One turn moves every row onto another: examples first, then more rows asked:
j841: [-23  11   3 -21 -24  -5  12  14  24  -4   4  -1  42 -10 -11 -32 -23  -8]
j847: [-10  -1   9  18 -11  14  27 -11   6 -10  -3  31  48  -8  30  -6 -20  -4]
j897: [ 13   6  27  28   5  -6   2  11  13 -10 -16   7  19 -16  20 -21   7 -19]
j782: [-16  47   7  16  13  -9  12 -18  22  -3 -13  18  21  -7 -14  -2 -16  -9]
j980: [-12  31  -4  12  16  -5 -15 -20  19 -11 -19  22  29   5 -19 -13 -24 -10]
j596: [ 13   7  26  42 -12  29  -4  -3  20   7 -13  10  18   1  -5 -38   1   4]
j228: [-19 -12  23  19  -2  24  15 -31  25  -4  14   9  -2  10   7 -30 -33 -10]
j114: [-14   8  11 -30 -22  -1   9   5  18   1   4   5  30 -22 -27 -32 -21  -8]
j951: [  2  27  20   1 -13  28 -11 -34  -5  13  22  -2  28   7   6  -9 -10  15]
j79: [ 12  21  27  27  -2  -5 -13  13  15  -5 -12  15  11 -18  18 -17   2 -16]
j115: [-18  -5  19  14   0  28  16 -28  26  -2   4  12 -12  10   1 -29 -29  -7]
j666: [  0  -4   7  -4  -5  18 -13 -14  -7  23  20  -4  33   2  -5   2  -2  13]
j680: [-26  -7  21  15  -6  30  18 -30  21  -9   4   4  -6   9   3 -30 -26  -5]
j638: [ -5   2  27   4  14   2   4 -30  19 -41   7  -7  40 -28  -4  -7  -1  14]
j139: [ -4  -3  27   4  17  15   7 -24  25 -36  11  -7  34 -27  -8 -10  -2  21]
j161: [-17  14  31 -27 -17  -3  18  10  31  -2  16  -9  32 -10   0 -29 -22  -2]
j617: [-14  -1  29   4  17  15   8 -25  24 -42   7  -2  39 -24  -7 -14  -2  16]
j519: [ -5  16   1   6  20 -13  -2 -22  10   0 -12  17  22  11 -31  -2 -13  -7]
j982: [ 17  18  27  38 -24  25 -14  -1  23   6  -5   2  17  -4  -8 -37  -9   8]
j277: [ 12  18  39  14  -3  -1  -1  16  18 -13 -17   6  16 -22  13 -12   4 -21]
j575: [-13  -7  12 -23 -13 -12  15   5  21  17  -7  -4  33 -10 -17 -29 -23  -3]
j983: [ -3  11   6  -9 -21  18 -19 -20 -10   1  17  -9  27   2   1  -4  -3  24]
j837: [ -2  -2  13  26 -11   8  28 -16  11  -9   0  34  51 -14  21 -10 -22   3]
j10: [  2  20   3  -7 -24  12 -10 -13   0  19  20  -7  13 -11   2  -3  -8  24]
j387: [ 16  -4  34  16   8  14 -16  -3  38 -11  -7 -18  38   0  11 -38 -12  -6]
j691: [ -5   6  31   8  10  11  13 -21  22 -47   7  -7  32 -22 -12  -8  -9  17]
j593: [ -7  39  -7  -4  19  -8 -14 -17  20   2   2  20  19   1  -7  -2 -18  -8]
j135: [ -9  31  -4  -1  13  -1 -13 -16  23  -1 -15  25  25   4 -22   6 -26  -3]
j178: [ 17  24  29  40 -20  32  -3  -3  20   5 -16   9  25  -1 -10 -25  -6  -5]
j737: [ -6   8   8  20  -7  22  24 -11   4  -8   6  30  55 -15  24  -9 -22 -12]
j400: [ -5  22   3 -22 -21  -8  10  -1  30   1   8   0  37 -11 -24 -39 -28  -1]
j16: [-27  -4  22  13  -4  29  10 -28  36  -2   4   1  -6   7  -3 -29 -31  -2]
j625: [  0  -1   7  15 -11  10  30  -8   8  -5   0  32  51 -14  26 -11 -21  -7]
j101: [-19   3  11 -14 -30  -4  12  15  21  -4  -3  -6  31 -20 -17 -36 -23   1]
j608: [  3   9   1  -9 -20  17 -16 -20  -7  12  18 -13  19  -4   0   7 -16   7]
j425: [ -7   3   9  19 -19  14  26  -7   6  -3   6  40  46  -6  23 -11 -15  -9]
j110: [ 16  10  41   6   1  24 -22  -7  33  -5  -4 -18  35  -2  10 -31 -17 -18]
j581: [-15  -6  33   9  19   9   9 -24  25 -34  13  -1  28 -31  -6 -13  -2  17]
j807: [-24  -3  30   5  -4  32  13 -26  24  -3  -2   8  -9   4  10 -28 -32  -3]
j995: [ 16  11  32  11   3   6 -25   1  37 -11  -2 -12  40  -8   8 -41 -19 -14]
j227: [-24  33  -8   6  14  -3 -12 -22  16  -3 -19  17  14   4 -13  -5 -19  -7]
j173: [ -3   4   8  -3 -15  20 -27 -13 -10   6  19  -5  18   2  12   1  -6  15]

j737 -> j807
j897 -> j596
j983 -> j841
Where do these go?
j425 -> j16
j593 -> j10
j782 -> j951
j114 -> j135
j110 -> j277
j101 -> j980
j847 -> j680
j79 -> j982
j228 -> j581
j519 -> j666
j115 -> j139

